128 stands for zero in the data rows.
Each row below has a hidden score, from 0 to 20, with 10 about the middle. What is it? The score is a weighted sum of the row's numbers plus the product of two more (or one squared), each taken from its middle value.
[126 139 150 129 158 118 128 136 124  94 107 111 173 138 114  96 134 125 143 106 109 138 149 136 137 156 172 121 144  93 129  97]: 6
[124  95  87 103 139  88 103  65 134  95 108 141 153 109  91 130 155 104 101 125 105 155 104 136 142 171 158 123 134 163 137 111]: 11
[138 172 125  77  79 134 140 143 123 152 162 163  77 136 109 170  80 169 133 167 125 138 109 135 139  91  96 152 116 120 124 142]: 17
[152 149  97 102 159 115 109 115 153  64  88 121 171 113 109 136 155 120 145 154  76 176 137 120 139 147 177 148 176 149 141  67]: 8
[127 156 153 120 116 137 154 150 101 172 192 133  72 123 138 140  82 159 120 117 155 111 129 108 117  85  83 116 100 123 103 148]: 15
[141 165 124 107  98 136  86 156 150 115 107 100 170 157 131 131 147  99 183 132 126 133  97 129 163 143 148 171 165 106 188 109]: 12
[ 91 101 125 128  57 128 114 125 102 169 140 166  80 173 143 158 101 138 104 139 167 104 117 151 128 116  90 126  77 143 144 172]: 14
[103  76 105 121 119 120 131  94 112 141 125 166  90 115 107 137 131 126  90 140 135 128 117 126 115 137 126 113 103 168 110 167]: 9
[ 66  96 124 158 151 119 117 136  85 161 149 102 140 149 138  91 108 121 131  48 156 104 120 139 170 147 124 102  45  80 148 157]: 12
[120  91  93  90 112 102 129  64 131 123  95 182  99 110  81 156 141 127  84 168 102 150 121 109 109 146 115 122 133 192  99 137]: 6
[126 115 127 182 175 128 166 107 144 137 105 100 144  60 129 102 163  86 115  86 138 122 111  89  83 163 148 128 143 171 116 130]: 6
[138 142 170 166 165 151 149 174  71 150 198 103 104 139 163 119  94 160 125  94 149  90 162 126 115  78 119  96 105  96  94 127]: 9
[112  95 100  99  91 115 131  91 128 129 105 181  88 133  97 152 140 137  85 170 114 133 118 122 120 149 116 120 118 183 119 149]: 11
[146 167 169 122 123 139 126 167 114 123 147 129 123 142 135 133 112 146 164 136 132 133 145 119 128  98 111 139 151 112 126 124]: 11
[152 150  66  70 115 115  98 113 175  91 101 134 151 126 111 145 135 125 151 166  88 188 101 127 162 135 154 174 166 148 161  84]: 10
[112  89 160 161 118 143 133 116  90 141 128 148 108 141 153 132 142 131  91 118 157  98 156 168  95 135 113  91  83 135 118 166]: 11
[164 180 105  89 135 133 108 142 155  96 113 104 169 128 112 140 130 128 174 150  89 162 103 110 153 123 159 172 183 113 152  77]: 8
[124  80 139 166 123 131 139  94 125 127 104 130 102 114 136 116 172 117  78 134 157 114 133 131  85 154 114 100 119 167 110 169]: 6
[139 140 131 142 126 134 130 125 149 127  99 125 142  95 132 144 158  92 153 136 132 132 104 116 122 131 144 155 167 149 149 119]: 8
[138 114 104 156 139 140 160  90 156 142 123 118 102  64 123 121 182 109  85 144 155  99  97 104  85 139 131 141 154 192 111 167]: 4
[123  85 120 137 131 123 136  87 100 112 117 174 100 127 112 133 127 146  82 142 125 138 168 168 120 120 115  70 100 142  89 139]: 9
[125 161 153 132 129 152 139 177  96 162 176 118 104 136 144 138  85 149 152 113 154 111 132 111 127  84  93 126 121  95 130 135]: 12
[125 120 157 142  45 148 115 134 126 131 107 178  91 190 157 171 118 144 102 177 147 109 164 169 117 129  68 117 107 157 141 146]: 7
[137  91  77 100 134  96 133  55 204  98  59 151 144  64 141 125 158  81  98 154 109 204  62 127 110 183 148 178 145 212 142 136]: 10
[ 96  78  98 138 119 135 126 119 130 172 136 141 108 127 130 134 135 103 100 105 169  85 101 113 101 147 127 140  94 155 145 191]: 10
[100  90 111 151 117 115 129 100 140 149  97 129 138  90 121 124 171  70 109 108 154 119  93 128 109 173 142 137 129 156 156 159]: 10
[149 139 148 122 114 124 115 135  93  99 158 143 129 164 140 143  97 172 108 145 111 143 177 160 140 121 110  95 120 123 114 101]: 9
[130 131 102 113 162 120 118 127 124 120 128 101 165 119 112 111 131 121 148 106 114 124  97 108 142 143 177 148 139 111 147 118]: 11
[107  84  95 126 140 106 114 100 122 127 126 133 139 123 110 111 142 108 104 109 134 131 111 127 142 162 144 113 113 138 129 134]: 8
[161 145  48  84 202 100 160  79 150 102 146 107 138  50  82 110 119 137 108 129  71 171 100 103 140 128 182 140 158 143  97 100]: 6
[112 100 198 174  96 162 132 152  69 134 121 166 111 174 164 148 125 155 109 130 175  82 173 170 110 131 114  82  76 110 126 157]: 6
[201 173 198 122 103 132 104 168 106  57 154 147 146 156 152 159  84 194 136 164  97 177 204 155 103 118 130  86 158 145 125  59]: 15
[162 159 103  83 105  93 141 102 160 109 150 158  77  95  86 151 102 150 115 176 104 175 131 122 123 102 113 128 141 174  86  95]: 15
[106 109  96 121  89 125  96 115 162 136  89 122 144 116 133 137 173  79 135 131 147 129  71 133 132 168 149 177 139 162 193 161]: 15
[155 171 139 136 157 137 145 131 161  98  89 106 172 100 118 123 150 111 174 124  97 157 116 113 138 134 149 148 168 110 124  77]: 6
[138 157 150 112 162 122 123 145 116 105 142 113 154 126 116 111 120 145 163 122 108 156 144 129 156 123 145 140 146  89 107  92]: 10
[151 162 150 146 101 142 109 152 156 115  89 117 167 142 140 137 149 106 168 144 131 142 137 139 150 145 126 149 168 111 157  99]: 7
[131 140 116 127 136 130 106 144 136 135 135 101 152 123 133 121 129 112 152 102 133 117 101  99 141 140 140 146 134 125 152 127]: 10
[151 148  81 109 206  98 174  75 129 104 140 118 143  35  79 114 108 121 111 113  66 174 115 113 148 131 181 116 146 124  84  85]: 5
[101 153 151 141 175 133 134 185  84 153 174  82 151 142 127  90 104 132 156  63 123  91 146 124 149 107 173 115 106  21 127 107]: 13
[102  76 109 180 128 142 159  88 141 213 145 110  85  96 140 112 157  87  84  82 207  56  90 128 129 146  83 107  84 143 105 221]: 10
[138 116 154 134  85 132  75 143 154  94  81 131 171 173 152 134 157 112 155 164 141 149 139 175 141 160 129 142 142 110 169 109]: 15
[132 115 176 172  77 148  84 145 154 142  78 102 162 161 180 124 192  67 155 121 173  92 130 151 109 156 112 156 149 139 179 158]: 12
[ 83  79 141 170 153 133 141 125  60 180 171 138  94 127 148 126  87 138  99  68 164  86 125 159 148  99  97  79  42 106 116 184]: 14
[149 150  90  93 127 114 107 118 141 103 123 137 145 127 109 144 123 128 151 148  99 153 110 123 170 121 140 147 158 143 142  90]: 8
[116 142 169 151 109 183 135 180  85 166 173 105 106 180 173 131 102 159 136 126 163  82 169 147 132 100  85 119  92  69 144 166]: 9
[125  88 139 131 119 133 136  86 126 117  98 163 117 128 112 139 157 117  92 159 145 126 143 147  95 145 123 116 137 161 110 145]: 1
[150 123 146 117  44 125  93 133 149  88  76 188 111 176 151 178 116 173 105 215 110 176 194 163  98 147  74 113 136 177 158 102]: 10
[127 101 164 146 117 127  99 131 145  63  70 136 173 170 138 112 155 131 137 147 123 162 164 157 114 167 153 111 141 130 147  86]: 8
[128 120 148 121 138 128 135 122  84 135 162 161  93 139 126 129  96 171 104 125 127 119 154 131 112  93 101  93  97 130  84 131]: 11
[116  82 153 185  94 144 134 107 137 147  97 123 101 144 151 112 191 117  81 140 184  70 131 128  70 154  91 110 120 172 120 188]: 6
[110 115  98 114  42 134  95 115 116 165 147 171  61 167 147 180 121 132  98 168 159  80  96 131 135 114  77 146 106 188 160 177]: 12
[116 165  56  89 114 116 110 134 185 172 124  73 148 100 141 127 127  74 156 115 130 148  60 119 169 133 127 198 144  94 193 144]: 10
[172 149 125  99 117  95 120 119 123  81 172 144 105 127 104 134  88 186 112 168 109 175 156 127 110 106 118 102 138 152  95  78]: 14
[121 135  72 100 166 115 125 105 122 137 156 123 132 111 105 123  96 136 117 115 119 123 109 100 148 114 142 136 130 130 125 126]: 5
[106 102 162 189 114 128 122 125 135 129  79 107 167 134 140  89 196  74 129  95 154  95 142 133 108 182 147 114 135 126 149 141]: 7
[126 167 140 140 148 152 125 172 138 146 134  88 160 124 147 121 115 114 191  97 131 128 110 104 155 112 132 160 142  81 150 110]: 7
[161 150 143 101 134 107 131 132  78 118 201 150 101 142 117 143  70 185 115 138 117 150 147 137 142  98 108  94 103 116  84  99]: 13
[104  73  99 147  98 138 145  91 133 159 122 154  73 127 121 134 142 139  81 141 163  94 112 113  93 126  98 114  90 182 122 188]: 15
[156 144 199 141 108 163 111 168  63 107 177 128 131 197 159 149  91 188 144 141 139 111 193 171 136 111 105  77 116  96 122 121]: 13
[149 127  67 102 174  96 129  77 140  82 113 137 144  80  94 136 144 129 107 153  71 171 118 112 141 138 167 133 161 178 113  84]: 6
[ 77  82 124 130 126 131 149 117  79 173 148 178  65 144 124 158  90 154  86 137 134 109 148 141 138  83  89  91  54 118  93 177]: 12
[109  90 119 118 103 124 139  87 123 128 101 180  95 127  96 143 143 128  88 167 131 129 132 138 109 138 114 107 119 169 107 148]: 8
[134 176 148 106 139 137 111 166 129 113 136 104 152 151 130 120 121 131 187 117 110 135 134 120 176 116 139 147 143  82 146  95]: 15
[138 105 135 138 111 131  98 122 151 101  91 116 166 151 139 115 172 105 117 140 140 118 136 159 121 174 160 141 143 128 163 128]: 14
[113 131 152 157 154 140 133 171  71 155 176 108 118 156 159 116  86 164 110  94 138  88 156 138 134  96 114  93  84  87 118 130]: 11
[ 82  93 104 147 125 132 119 124 131 166 113 119 146 118 126 114 145  80 118  95 166 107  95 123 122 165 139 146 117 117 168 164]: 8
[112 111 124 161 110 135  95 141 144 113  76 103 190 161 145 100 171  89 138 103 134  94 120 145 132 188 180 143 135 115 191 127]: 9
[ 78  96 103 164 139 121 117 123 125 138 102 114 171 138 123 112 131  91 127  82 135 109 104 127 150 162 140 126 115 110 167 120]: 14
[105 128  99 129 170 119 132 135 117 150 152 105 145 109 116  94 114 118 126  74 127 117 114  94 145 145 147 128 112 109 134 134]: 9
[117  89 117 116 108 117 135 100 124 118 104 168 103 135 104 141 141 132  85 164 125 128 142 136  97 151 127 117 122 166 121 150]: 8
[129 154 126  96 121 129 132 149  93 139 190 135  95 166 125 142  71 186 140 138 124 128 124 121 156  90 102 129 103 101 112 111]: 11
[126 125 145 111 109 116 142 113  83 137 165 180  78 141 106 158  84 176  95 148 122 120 161 152 136  87  81  90  93 127  79 125]: 11
[125  80 123 126 144 110 136  80 108 101 108 168 110 126 107 127 137 139  79 154 108 141 165 156 110 125 118  83 120 151  83 123]: 4
[ 94  79 121 132 135 127 131 107  90 140 145 167 104 142 131 135 107 147  85 130 134 118 158 166 126 105 106  91  81 115 110 156]: 10
[121  98 123 127  70 136 122 103 134 129 108 172  79 157 132 162 135 142  95 177 147 125 126 138 105 133  85 125 118 183 126 155]: 8
[162 179 110  86 136 130 104 140 147 100 131 113 152 125 110 139 119 139 177 142  98 163 113 119 160 115 144 154 161 117 137  82]: 11
[150 119  97 101 143  87 139  73 137  69 119 161 119 102  79 119 140 160  84 177  86 185 164 114  99 115 135  94 165 184  82  72]: 13
[133 142 126 149 112 133 127 131 187 124  78 102 167  95 143 124 168  71 168 124 139 152  84 115 117 150 154 175 178 142 173 120]: 14
[ 71  89 148 151 111 144 145 142  71 206 158 146  71 145 149 146  91 137  99  93 183  72 113 147 132 111  91 101  38 102 128 204]: 13
[123 119  76 136 169 122 153 111 179 148 100  84 151  62 127 110 157  75 136 112 121 123  66  91 110 131 164 179 158 149 151 148]: 8
[163 180  89 106 137 124 140 119 193 115  93 103 154  75 120 125 140  95 163 138  88 173  89 104 139 129 150 170 193 146 150  97]: 14
[115  73 174 186 152 130 137 112  97 128 123 131 129 124 153 115 146 112  97  91 153 115 175 151  93 137 112  72  95 133 102 154]: 7
[132 140  93 112 157 115 121 121 138 114 117 111 156 111 107 115 126 117 141 117 106 134  98 111 144 137 167 143 149 130 143 112]: 9
[117  86  82  86 105  97 127  65 129 113  98 190  81 118  71 141 132 150  71 175 104 165 129 117  91 136 103 103 112 196  94 130]: 13
[175 168 108 102 139 126 125 128 185  91  95 112 169 101 118 145 154 101 170 157  84 174 108 102 121 125 150 171 203 142 140  73]: 8
[177 137 176 149 176 127 167 122 133  81 129 127 137  96 118  97 146 148 111 138 121 140 171 116  77 129 164 102 166 161  64  98]: 4
[129 141 102 141 209 139 167 122 151 122 110  76 159  69 120  93 146 100 152  93  93 137  92  91 120 125 174 148 147 114 109 114]: 5
[129  91 146 156 106 144 122 104 155 114  83 136 112 136 141 123 168 121  97 165 152 111 150 131  77 150 122 132 142 177 127 159]: 3
[103 112 105 118  70 111 115 109 121 148 117 172  86 134 116 156 135 121  98 151 135 108 104 125 124 145 106 124 108 176 139 164]: 15
[ 77  95 110 130 142 135 113 124  98 190 156 104 129 130 138 113 120  95 117  68 171  82  82 127 154 159 133 146  74  91 161 195]: 13
[ 98 118 132 122 155 127 156 133  67 180 181 142  67 115 129 128  79 167  97 103 149  95 118 115 118  82 103 101  77 131  94 169]: 12
[146 156 117  89 114  96 133 122 118 110 171 155  95 130  94 139  77 175 124 159 114 171 127 123 148 102 106 122 131 137  92  96]: 15
[159 149 129 110 134 110 109 128 140  65 103 130 153 144 125 129 144 147 132 174 100 171 178 141 139 127 152 126 165 139 122  62]: 5
[161 134 158 120 175 114 165 124  80 110 179 139  98 115 116 120  98 178  97 126 108 127 149 116 107  93 133  80 118 134  54 110]: 12
[128 113  84  91  96 112  94  97 174 108  84 137 146 114 114 140 170  99 129 159 118 161  92 136 147 178 148 160 145 163 172 132]: 16
[103  77 157 180 142 136 145 109 101 158 123 135 110 113 158 123 147 109  81 102 164 108 157 149  94 127  96  87  86 132 104 169]: 5
[ 90  97 135 182 125 117 127 115 151 148  72 107 166 106 137 107 175  61 132  81 145 105 101 124 109 176 145 136 139 136 166 148]: 17
[190 170 144 111 113  98 108 136 127  65 157 141 134 131 126 142  89 177 120 168  85 175 177 148 118 113 132 107 154 147 118  58]: 15
[ 83  89 147 180 154 142 135 134 150 168  83  80 167 137 158  89 183  59 149  50 157  68 101 103 104 165 145 136 115 117 154 167]: 9
[ 96 111 107 120 188 111 152 114  86 162 177 138  86  97 116 100  90 150 103  86 130 124 130 101 143  98 112  96  87 137  78 152]: 8
[119 117 136 132 167 136 152 132  74 148 175 137  92 128 134 121  83 173 102 112 121 113 158 129 134  80  93  73  83 115  77 128]: 7
[ 78  96 147 153 105 144 136 138  71 175 146 159  94 165 151 148  98 150  89 124 162  85 159 164 135 104  92  99  60  89 125 166]: 7
[122  69 180 203 179 119 144 112 101 118 114 137 125 119 144 111 139 118 107  83 135 125 191 138 103 129 113  44  84 141  68 132]: 10
[107 101 127 172 114 122  95 125 150 112  74 104 186 126 136 110 188  76 136 110 134 100 110 138 124 182 163 147 153 122 178 131]: 9
[118  90 139 153 122 126 137  98 127 127 101 144 121 109 118 112 166  93  94 132 157 120 133 143  96 166 129 107 136 157 121 155]: 4
[152 122 111  94 111  87 134  92 133  87 127 175  96 124  89 147 122 169  80 184  94 154 162 136  94 111 130 107 134 169  93  90]: 14
[161 162  99  78  88 136 100 130 190 103  84 114 162 137 117 155 163 109 163 172 109 164 100 125 134 152 158 187 179 124 176 102]: 11
[175 159  84  94 169 113 134 104 185  86 102 107 156  76 100 129 147 108 159 150  67 179 102 100 128 120 165 161 192 151 121  84]: 10
[132 155 158 125 108 140  93 164 127  98 118 122 166 179 141 122 130 132 171 136 113 140 157 154 161 131 114 130 147  89 150  94]: 12
[139 139 129  98  80 108 125 126 122 118 143 173  89 148 113 164  95 165 106 177 113 148 153 151 132 116 102 128 119 139 113 117]: 12
[164 178  61  60 114 122 115 118 180 115 135 122 131 114  97 154 109 140 155 164  83 154  85 111 162 110 150 177 160 138 149  99]: 14
[112 132  58 110 172 106 135  97 156 162 134  80 146  65 114 109 127  80 117  96 114 125  78  93 133 122 144 165 139 132 142 143]: 6
[ 99 140 163 166 178 148 157 169 133 137 118  87 171 126 132  82 128 121 168  75 124 110 131 111 119 118 164 131 121  48 112 102]: 9
[165 175 161  98 163 117 110 153 116  70 133 120 162 129 124 111 109 147 165 140  89 189 179 135 150 118 157 123 157  98 112  65]: 13
[136 183 134 105 127 148  97 173 125 115 141 110 159 154 127 131 123 137 192 125 112 132 123 111 169 117 139 166 158  92 161 105]: 13
[157 161 137 119  92 148 112 142 163 118  93 127 154 134 133 155 166  99 165 158 122 134 124 138 142 138 129 165 173 121 171 109]: 9
[ 84  98 142 149 104 144 131 160  74 199 167 126  90 162 165 125  96 138 106  86 190  66 114 154 134 126 109 112  37  96 149 201]: 15
[135 114 131 154 180 118 144 100 121  99 109 114 168 108 104  97 150 121 131 110 109 140 139 120 120 151 164 119 148 126 102  97]: 1
[143 163 114 138 169 142 150 143 162 145 115  83 149  70 142 109 141  95 167  92 114 130  91  85 118 125 151 169 154 134 143 128]: 8
[115 146 126  95  85 122 125 135 106 149 160 163  80 148 129 154  89 160 121 153 132 130 119 137 145 112  96 137 100 124 130 145]: 13
[144 177 138  86  96 136 131 144 142 134 134 137 104 127 110 150 116 142 164 162 123 141 115 117 142 106 112 157 147 125 129 127]: 11
[152 138  88  83 141  87 157  77 154  94 150 154  84  78  59 127 119 160  94 166  90 174 134  97  98 105 141 117 156 188  71  94]: 18
[131 126 154 190 182 163 186 146 166 159 122  72 128  84 153  80 163 110 144  94 159  93 122  68  74 113 126 125 148 122 100 153]: 10
[173 152 106  87  89  96 129 116 173  82 130 154  97 109  98 150 130 161 123 202 104 190 145 122  96 105 127 139 160 181 105  74]: 14
[142 160 173 186 155 143 166 149 167 126  61  74 176  81 144 117 184  76 180 102 124 127 109  95  84 140 155 155 179 122 131 106]: 9
[146 109 206 188 171 136 168 129 119  81 107 140 142 126 136  98 155 138 118 112 125 127 191 129  78 147 153  67 149 144  69 104]: 9
[125 160 150 156 150 152 134 178 144 145 129  80 160 116 158 119 126 106 197  90 136 129 110 100 146 126 140 165 143  83 158 119]: 8
[ 81  98  72 123 142 116 121 105 131 174 130  99 137 105 124 106 140  80 106  80 156 114  79 121 150 166 136 149  98 110 161 169]: 5
[129 123 130 147  89 137  94 130 169 116  67 116 171 127 145 130 182  77 138 142 146 118 113 153 123 176 145 160 158 126 189 134]: 7
[159 154 158 117 123 126 137 139 148 114 146 129 102 108 129 129 141 136 147 151 143 154 123 114 114 119 118 140 152 150 105 118]: 13
[ 98  89  97 134 132 122 136 105 129 169 123 122 124  93 123 121 148  79 102  90 165 116  92 116 117 161 137 134 108 144 144 173]: 7
[131 115 126 163 186 116 154  85 127 108 107 122 149  72 100 106 156 105 120 100 120 144 118 108 106 150 163 112 149 156  88 102]: 8
[160 155 140 101 128 104 123 131 106 104 172 149 108 138 113 127  96 172 133 142 118 159 136 127 134 112 111 109 132 132  92  95]: 13
[143 138 121 107 109 104 129 110 150  98 112 164 109 116 104 140 138 147 122 180 115 163 156 132 126 121 124 131 150 157 109  93]: 7
[138  84 136 140 149 115 118  97  81  80 133 168 116 134 116 146 115 154  90 133 107 151 196 158 128 113 122  41  92 147  89 117]: 11
[118 191  82  73  79 152 118 161 176 170 138  86 143 135 128 139 128 111 174 147 135 109  72 115 154 132 138 227 163  87 204 162]: 15
[137  88 141 146 118 135 143 104 116 101  95 173 113 138 122 136 132 148  84 161 129 132 167 159  87 140 120  84 122 160 106 132]: 7
[ 98 153  63 106 106 125 151 105 165 190 147 124  69 101 123 140 104 111 103 137 138 104 103 100 149 101  84 172 116 142 128 169]: 5
[133  93 142 143 116 127 102 124 145  95  90 124 158 147 142 106 173 117 117 143 140 131 145 157 108 179 156 130 136 133 149 131]: 16
[138 165  97  88 183 126 138 145 126 125 153 113 150 105 106 126  90 133 155  99  98 153 111 106 165 124 173 147 129  85 124  97]: 7
[138 125 164 220 193 149 184 130 196 145  70  30 168  58 150  83 214  57 170  75 121  96  94  64  59 122 157 148 167 130 109 144]: 13
[121 174 107 117 147 134 124 156 146 148 143  88 154 118 141 119 106 117 176  97 113 135  98 105 173 113 140 164 137  83 151 105]: 9
[113 129 154 155  78 154 135 150 143 157 122 139  95 145 154 142 147 128 132 146 171 105 125 127 117 126  88 151 116 136 136 165]: 9
[102 151 156 115  75 179 123 169 103 178 158 131  85 179 156 153  95 160 147 147 156  94 140 136 128  83  68 147 105  97 149 184]: 11
[148 127 118  95 173 112 163 117  87 133 201 156  75 110  94 133  63 194  88 123 106 137 138 115 112  73 116  82  84 142  54 112]: 16
[108 157 101 103 126 111 148 137  91 180 207 147  67 124 116 137  59 162 106 110 131 107 121 111 158  78  93 119  90 119  95 135]: 18
[141 172 119 108 143 146 113 163 139 136 147  92 148 128 145 120 118 128 182 112 120 136 113  99 156 110 137 162 148 105 151 114]: 11
[111 108  95 119  50 130 104 116 124 166 148 168  66 169 146 174 118 135  95 161 162  87  96 129 131 120  78 137 103 185 157 179]: 15
[162 160 135 101 124 100 118 133 132  86 152 143 123 125 111 134 105 172 132 166 106 179 153 132 137 113 115 119 152 140 102  74]: 11
[147 179 121  83 146 128  97 157 129  95 137 116 156 136 114 130 115 136 186 132 100 159 118 121 177 128 159 155 155  95 140  84]: 15
[134 138 131 154 130 175 169 169 141 207 186  76  95 133 155 104 122 120 143  98 195  52  78 116 136 106 110 145 123  80 120 195]: 10
[105 118 158 139  52 132 109 130  96 140 134 171  96 182 147 164 117 148  97 155 156 103 164 165 125 134  83 106  89 130 133 155]: 9
[116  78 170 225 185 138 181 128 165 165 134  54 121  96 151  62 186  86 131  63 175  63 129  72  83 133 120  98 114 117  80 184]: 12
[106 144  91 112 143 118 105 150 138 155 142  87 160 129 136 111 107 103 159  87 122 130  88 100 170 125 139 163 125  82 163 123]: 10
[ 74  90 116 128 119 131 146 116  88 166 138 181  69 135 120 142  93 145  83 126 143 108 150 146 129  93  91  83  56 122 104 168]: 14
[165 106 161 156 155 128 165 101 105 101 144 152 114 106 125 134 128 152  84 138 128 139 169 135  88 130 127  71 131 174  64 128]: 7
[161 186  99  92 119 133 118 138 177 107 100 100 177 123 117 132 139 119 183 155  98 168  96 117 147 131 148 178 196 115 166  86]: 8
[121 116 134 151  80 130  87 145 144 135 100 115 166 147 151 134 169  82 135 120 159  91 108 150 132 180 148 155 134 115 193 146]: 12
[103 124 149 146 127 157 157 156 112 196 156 116 101 122 157 116 111 125 129  95 189 100 101 123 124 125 100 137  95  98 128 177]: 7
[162 109 172 156 162 129 165 107  97  95 146 156 116 113 127 132 121 150  88 137 125 126 173 139  91 117 129  68 138 165  68 122]: 7
[123 125 161 158 159 149 145 161  77 142 169 121 115 147 160 114  93 164 114 108 139  96 168 133 116  89 105  85 102 100 103 130]: 7
